The same turns and mirrors carry the whole set onto itself, and each row onto the other rows of its family. Which rows share a family with each named row? Give them in list order.
These 32 rows form 4 families of 8 rows each.
tofo: [-0.28  4.23 -0.20  1.48  1.50 -1.09  0.14 -0.55  3.83  1.73 -0.36  1.39
 -0.08 -1.62 -0.71  0.38  0.75  0.27  1.04]
Mif: [-0.37 -1.58  0.58 -1.83 -1.47 -0.95  1.26 -2.05  0.96  0.08 -1.20 -1.36
  0.90 -1.22  0.53 -2.19 -3.74  1.49  0.83]
lanun: [ 1.60 -0.44 -1.89  0.00 -1.20  0.87  1.11  1.13 -0.68  2.69 -0.21 -1.12
 -0.44  0.98 -2.45 -2.28 -2.47 -1.22 -1.70]
bipus: [ 0.19 -2.96 -0.68 -1.80 -3.39 -0.38  0.53  0.37  0.64  0.60  1.56  0.84
 -1.03  1.92 -0.73 -2.03 -1.37 -0.74  1.01]
zag: [ 1.84 -0.88 -1.51 -1.00  0.17  0.48  0.51  0.59 -0.59  3.19  1.93 -0.76
 -2.55  0.20 -1.13 -1.49 -0.02 -2.84 -0.43]
ruduz: [ 0.21  3.17 -0.77 -0.39 -0.88  1.40  0.02  1.82  2.15 -0.16 -0.10  1.87
 -0.81 -2.05 -1.41  0.11  3.32 -0.16 -0.08]
saz: [-1.96  0.19 -0.18  0.41  0.67 -1.07  0.16 -1.68  1.85  1.21 -0.41  1.44
  1.15  2.31 -0.40  3.26  1.68  2.32  1.53]
mizop: [ 1.17 -1.43 -2.14 -1.65 -0.16  0.51 -0.19  0.40 -0.69  3.52 -0.04 -1.27
 -1.34 -1.16 -1.24 -1.59 -0.66 -2.61 -1.46]
mipo: [ 0.47  2.52 -0.63 -0.43  0.48  1.64 -1.44  0.79  0.27 -1.18  0.20  2.47
 -1.90 -1.19 -0.03  2.29  2.41 -0.30  0.84]
gizom: [ 1.15  0.30 -0.02 -1.37  1.64  0.15  1.31 -1.81 -0.49  1.99 -0.89 -2.95
 -0.51 -3.01  0.17 -1.59 -2.27 -0.32 -0.61]
Bisag: [-0.45  4.74  0.50  2.46  1.06  0.00  0.22 -1.27  2.56  1.99  0.76  1.49
  0.08 -0.95  0.26 -0.93 -0.12  0.69  0.20]
kofo: [-1.24  0.37 -0.69 -0.53 -0.24 -0.06 -2.03 -0.31  0.37 -0.99  0.52  3.33
 -0.80  0.56 -0.34  3.73  1.46  0.10  1.36]
peg: [ 0.02  3.47 -0.24  0.37 -1.16  2.69  0.01  1.17  0.34  0.16  1.09  1.80
 -0.79 -1.54 -0.65 -0.82  2.89  0.04 -1.17]
bevi: [-0.36 -3.24 -1.44 -2.09 -3.33 -0.54 -0.27  0.20  0.72  1.55 -0.42  0.36
  0.07  0.66 -0.94 -2.18 -2.10 -0.80 -0.02]
mezo: [ 0.20 -0.96  0.30 -0.64 -0.67 -0.08  2.36 -1.55 -1.16  0.28 -0.71 -2.20
  1.22  0.12 -1.39 -0.90 -4.14  1.61 -0.78]
zud: [-1.08 -1.74  1.15 -1.44 -2.02  0.75  1.13 -1.29  1.19 -0.78 -1.16 -2.20
  0.48  0.91  1.59 -1.13 -3.38  0.41 -0.31]
Zigol: [-0.98  0.04 -0.64 -1.06 -0.56  1.50  0.24  0.42  0.17 -0.20 -0.24  1.33
  0.18  1.22 -0.94  2.85  4.16  1.69  0.36]
birod: [-0.48 -2.38 -0.82 -1.16 -2.98  1.20 -0.14  0.87  1.29  1.19 -0.55 -0.89
 -0.64  2.30  0.39 -1.69 -2.01 -2.05 -1.15]
lazug: [-0.05 -0.03  0.91 -0.74  1.43  1.00  1.40 -1.93  0.10  1.10 -0.92 -3.91
 -0.43 -0.69  1.48 -0.28 -2.79 -0.79 -1.29]
rofi: [-2.52  1.10  0.20  0.26  0.71 -2.42 -0.17 -2.33  2.40  0.64  0.07  1.73
  1.44 -0.48 -1.13  3.17  0.36  1.35  1.14]
dep: [-1.16  1.92  0.06  0.83  0.68 -1.25 -1.55 -1.48  2.28 -0.45 -0.04  3.07
 -0.36  0.55  0.62  2.60 -0.54  0.99  2.48]
fis: [ 0.53  4.10  0.16  0.89  1.38  0.44 -0.98 -0.29  2.20 -0.64 -0.38  2.24
 -1.51 -1.22  0.95  1.17  0.41  0.59  1.98]
terut: [-0.06  3.36  0.07  1.68  1.64 -0.29  0.67 -0.73  3.57  1.90 -1.03  0.93
  0.13  1.10  0.42  0.68  1.29  2.03  1.86]
Mivep: [-0.07 -1.40  1.61 -1.57 -1.15 -0.97  2.17 -2.34  0.56 -0.92  0.82 -1.12
  0.01 -0.07  0.72 -1.51 -3.14  1.78  1.85]
Nufo: [-3.03  1.12  0.68  1.38  0.10 -1.65 -0.32 -3.11  1.21  1.21  1.27  2.07
  1.76  0.69 -0.32  2.08 -0.59  1.60  0.39]
golo: [ 0.52 -0.67 -1.09 -0.55  0.45  1.46  0.04  0.24  0.25  3.10 -0.27 -2.59
 -1.49  0.69  0.33 -0.81 -1.38 -3.24 -2.11]
nipu: [ 1.59  0.69  0.69 -0.87  2.42 -0.15  2.09 -2.19 -0.71  1.68  1.24 -2.75
 -1.56 -1.84  0.35 -0.95 -1.79 -0.38  0.39]
Tadod: [-2.06 -0.05 -0.42 -1.59 -1.62  0.07 -0.27  0.03  0.66 -1.30  0.33  2.17
  0.72 -0.90 -1.90  2.91  2.88  0.91  0.07]
befug: [ 0.85  3.13 -0.45  0.19  0.36  2.31  0.79  1.36  1.88  0.47 -0.85  0.88
 -0.92  0.02 -0.12  0.30  3.81  1.44  0.59]
kigod: [ 0.47 -1.81 -0.81 -0.98 -3.09  0.68  1.53  0.55 -0.63  0.28 -0.51 -0.75
  0.67  1.32 -2.05 -2.09 -3.08  0.64 -0.95]
Zepep: [ 1.35  0.35 -0.71  0.31  1.18  0.17  1.93 -0.99 -1.17  2.68 -0.40 -2.67
  0.08 -0.26 -1.80 -1.14 -3.47 -0.31 -1.55]
bepad: [-2.50 -0.17 -0.14 -0.70 -2.08  1.06 -0.53 -0.64 -1.01 -0.67  1.68  2.44
  0.89  0.12 -1.25  2.15  2.40  0.90 -0.99]

Which other rows belong to the same family as tofo? Mif, ruduz, mizop, gizom, bevi, rofi, Tadod
Which other rows belong to the same family as lazug? saz, zud, Zigol, birod, terut, golo, befug
Which other rows belong to the same family as kofo? lanun, mipo, mezo, dep, fis, kigod, Zepep

The same turns and mirrors carry the whole set onto itself, and each row onto the other rows of its family. Which rows share a family with each named row? Give them in list order.
These 18 rows form 3 families of 6 rows each.
rame: [-2.10  0.63 -3.65 -1.08 -1.56 -1.20 -2.83  1.48  0.07 -1.55]
Gibi: [-2.16  0.28  3.06 -0.33 -0.88  0.83  0.26  0.44 -1.64 -1.17]
lasa: [ 0.44  1.82  0.90 -2.75  1.53  1.49  1.11  2.06 -1.16 -0.90]
bam: [-2.73  0.43 -2.64 -1.71 -2.05 -1.93 -2.55  1.52 -0.29 -0.87]
Tav: [ 1.10  1.23  0.92 -3.10  0.51  0.77  1.10  3.11 -0.64 -1.00]
Deleb: [-1.17  0.75 -3.03 -1.93 -1.27 -0.93 -3.46  1.48 -1.04 -1.51]
gigim: [-2.12  1.35  2.96 -0.59 -1.92  0.89  0.89  0.49 -1.13 -0.79]
kapop: [-1.62  2.51 -1.16 -1.82 -1.81  3.26  1.78  0.34 -0.04 -2.47]
nupig: [-0.09  2.64 -0.18 -3.07  1.45  0.87  1.06  2.80 -0.86 -1.23]
Nel: [-0.47 -1.49 -2.01  0.64  0.80  1.24 -2.17  0.23  1.90 -1.87]
zubes: [ 0.21 -0.10 -1.88  1.07 -1.85  0.51 -0.61  3.62  0.63  1.96]
divev: [-0.65 -0.53 -1.69  1.05 -2.84 -0.02 -1.23  3.58  0.92  1.37]
Zoriz: [-1.40  2.41 -0.85 -1.11 -2.80  3.88  1.22  0.53  0.46 -1.81]
dimap: [-1.05 -0.55 -2.29  1.00 -2.82  0.46  0.06  4.11  0.61  0.52]
Teso: [-2.08  1.99  2.34  0.20 -1.89  0.12  0.17 -0.28 -1.50 -1.19]
fazug: [-2.10  1.63 -1.76 -1.73 -1.09  3.92  1.82  0.08  0.49 -1.53]
pip: [-0.49 -1.72 -1.81  0.70  1.31  0.93 -2.48  1.23  1.52 -0.53]
Pib: [-1.29 -0.90 -0.66  1.09  1.24  1.00 -2.46  0.70  2.34 -0.29]

Which other rows belong to the same family as zubes? Gibi, bam, nupig, Nel, Zoriz
Which other rows belong to the same family as fazug? Tav, Deleb, dimap, Teso, Pib

The same turns and mirrors carry the whole set onto itself, and each row onto the other rows of its family. Which rows share a family with each named row? Give them in list order.
These 21 rows form 7 families of 3 rows each.
dovi: [ 2.87  1.79  0.61 -0.91  0.44  1.72  3.60  0.05 -0.17  0.13 -0.24 -1.71
 -2.23  0.99  2.23 -0.24  1.87  1.24  1.04]
pumor: [ 1.10  1.50  1.86 -1.48  1.04  3.25  2.31  1.00  0.25  0.26  0.43 -1.87
  0.02  2.06  2.16  0.74  2.23  0.73  1.06]
zove: [ 1.83  2.48  1.66  0.05  0.44  1.53  1.22  0.05 -0.13 -0.11  1.25 -2.29
 -0.91  1.15  2.81 -0.42  2.86  1.26  1.98]
sakek: [ 1.45  1.98  1.04  0.39  0.48  3.62  0.66  1.46 -1.66 -1.66 -1.02 -1.04
 -2.12  1.42  2.02 -0.53  2.27 -0.39  1.78]
zesa: [-0.74  2.87 -1.34  0.90 -0.15 -1.39  0.35 -1.56  2.93  1.02 -1.43 -0.12
 -1.84  2.51 -0.64 -0.81 -2.70  0.56  0.58]
teter: [ 1.70  3.08  2.71  0.21  1.51  1.62  2.41 -0.47  0.53  0.32 -0.37 -1.26
  0.37  2.58  2.79  0.06 -0.47  0.30  1.13]
zivaz: [-1.38  0.86 -2.55  1.44 -1.30  0.88 -1.47  0.55  0.92 -0.96 -1.69  0.32
 -4.11  1.31 -1.85 -0.78 -0.50  0.13  1.13]
sireb: [ 0.76 -2.88  0.92  2.60  2.18  1.37  0.48 -0.06 -2.43  0.88  0.41  0.48
  1.31 -1.41  0.18  0.61 -1.09 -1.46  0.29]
mar: [-0.75 -0.89  0.83  1.08  0.96  3.09 -2.16  1.79 -1.65 -1.06 -0.35  1.82
  1.03 -1.22 -1.71  0.30 -0.78 -1.45  0.15]
pevu: [ 0.07 -1.61  1.08  1.67  1.08  0.66 -0.41  0.70 -1.36 -0.41  0.41  0.90
  3.48 -1.59 -1.84  0.30 -0.18  0.47 -1.61]
Nad: [-0.90 -1.78 -0.01  1.25  1.37  1.88 -0.92  1.39  0.82  2.32 -0.48  1.07
  2.71 -1.59 -1.38  1.00 -1.09 -1.19 -0.17]
litum: [ 2.36  2.09  0.86  0.51  0.52  1.04  2.57  0.21 -1.33 -1.20 -0.37 -2.22
 -0.14  1.42  2.06 -0.95  3.16  1.59  0.13]
badav: [-0.36  0.32  1.80  1.52  1.87  0.66 -0.45 -0.26  0.81  1.45 -0.41  1.42
  3.02 -0.26 -0.67  0.61 -3.46 -1.01 -0.23]
menid: [-1.25  1.38 -2.72  1.32 -1.24 -1.69 -1.59 -0.97  2.54  0.90  0.20 -0.46
 -2.61  0.41 -1.60 -1.12 -0.27  1.25  1.14]
Vosot: [-0.70  0.40 -3.09  2.16 -1.35 -2.03  0.13 -0.70  1.45 -0.13 -1.35 -0.57
 -2.13  0.93 -2.18 -1.16  0.01  1.98 -0.59]
nif: [-1.28  2.30 -3.56 -0.70 -0.58 -0.39 -0.13 -0.29  2.76  1.32 -1.43 -0.66
 -2.48  1.62 -1.40 -1.25  0.12  0.46  0.48]
zugug: [-0.51  0.28 -3.16 -0.09 -0.92 -1.29  0.41 -0.85  2.08  0.85 -0.85  0.62
 -2.91 -0.15 -2.70 -0.67 -1.63  1.09 -0.32]
Pavug: [ 1.21  0.81  0.90 -0.97  0.84  1.22  2.57 -1.26 -1.80 -1.58  1.42 -1.87
 -2.64  2.76  1.51 -0.27  1.08  1.03  1.00]
tabop: [-0.76  0.82 -3.77  0.47  0.58 -1.79 -0.67 -1.87 -0.47  0.19 -0.67  0.33
 -2.31  0.17 -1.89 -2.26 -1.33 -0.83 -0.03]
mipu: [-0.27 -1.04  1.56  1.52  1.25  1.04 -1.94  0.61 -0.33  1.06  1.65  0.95
  3.02 -2.33 -0.79  0.46 -0.42 -0.38  0.33]
gova: [ 1.20 -1.34  1.18 -0.05  1.80  1.76  0.57  0.74 -1.08  1.04  0.37  1.47
  2.67 -2.78 -0.97  0.57 -0.94 -0.75 -0.79]

Which other rows belong to the same family as sireb? Pavug, tabop
Which other rows belong to the same family as gova? dovi, zugug
Which other rows belong to the same family as zesa? teter, badav
Which other rows belong to the same family as mipu? zove, menid
Which other rows belong to the same family as zivaz? sakek, mar
Which other rows belong to the same family as pumor? Nad, nif

The same turns and mirrors carry the whole set onto itself, and each row onto the other rows of its family. Which rows share a family with each named row? Give them in list order.
These 32 rows form 4 families of 8 rows each.
tomez: [ 3.71  1.20 -1.36 -1.48 -0.06 -0.66 -0.02  0.37]
pufat: [-0.90  2.37  1.40 -0.98 -4.63  1.31  2.41  1.15]
sez: [ 0.89 -0.47 -1.78 -0.51 -0.21 -0.40  1.79 -0.48]
goset: [-0.19  0.20 -0.39  0.02 -3.58  2.13  3.12  3.02]
Lan: [ 0.36 -1.06 -1.92 -0.78 -1.84  0.84  2.64  2.58]
rof: [ 3.82  2.02  1.93 -2.93 -1.86  1.72 -0.65  0.25]
Mab: [ 2.18  3.70  2.18 -2.72 -2.40  0.52  0.24 -0.60]
sipa: [ 2.45  1.77 -1.70 -1.81  0.46  0.26  0.72 -0.67]
guvom: [ 0.23  2.13  1.37 -0.35 -4.75  1.83  2.45  2.88]
gobat: [ 3.20  2.53  1.10 -1.14 -0.47  0.61  0.29 -1.69]
Kesas: [ 0.42  1.72  1.90 -0.73 -4.46  2.57  2.56  2.74]
reb: [ 0.89  3.15  3.19 -1.82 -3.06  2.14  2.04  0.46]
vado: [-0.21  0.11  0.45 -0.30 -3.21  1.64  3.45  3.17]
tez: [ 4.16  1.91  0.92 -1.89 -1.25 -0.23 -0.87 -0.31]
Befo: [ 1.81  2.80  3.09 -0.85 -4.62  1.62  0.94  1.29]
lotak: [ 3.27 -0.19 -2.05 -0.60 -0.07  1.60  0.28  0.20]
mifo: [-0.47 -1.34 -0.98 -0.84 -3.90  0.90  1.90  2.24]
mifat: [ 3.58  3.07  2.65 -1.08 -2.96  1.06 -0.23  0.00]
temiz: [ 2.72 -0.65 -2.26  0.03 -1.00  0.60  0.03 -0.15]
tepet: [ 0.00 -1.21 -1.37  0.48 -3.48  1.55  1.97  1.76]
Zanat: [ 3.29  3.58  2.46 -1.52 -3.22  0.48 -0.24  0.57]
musi: [-1.36  0.15  0.27 -1.12 -2.83  1.15  3.51  1.71]
siron: [ 3.61  0.24 -1.17 -1.21 -0.26 -0.61 -0.18 -0.11]
Dol: [ 2.18 -0.65 -2.53 -1.08 -0.17  0.29  1.38  1.43]
torat: [ 2.16  2.82  3.52 -0.83 -3.79  1.72  1.34  1.46]
Ruded: [ 0.61  0.99  2.51 -1.82 -5.19  1.61  0.99  1.78]
lovas: [-0.61  0.47 -2.32 -0.01 -1.81  1.07  2.92  0.93]
femus: [ 4.32  1.74  1.17 -1.06 -0.68 -0.29 -0.40 -0.36]
pil: [ 1.06  1.72  2.46 -2.60 -4.48  2.57  1.16  2.30]
zamu: [ 4.22  2.49  1.16 -1.66 -1.60  2.30 -0.70 -0.17]
fabo: [ 1.99 -0.98 -1.92 -0.56 -0.15 -0.33  1.75  1.31]
Totus: [ 0.60 -0.25 -2.43 -0.31 -1.63  0.69  2.61  2.66]

Which other rows belong to the same family as tomez? guvom, vado, Zanat, torat, femus, fabo, Totus
Which other rows belong to the same family as mifo? rof, lotak, temiz, tepet, Ruded, pil, zamu

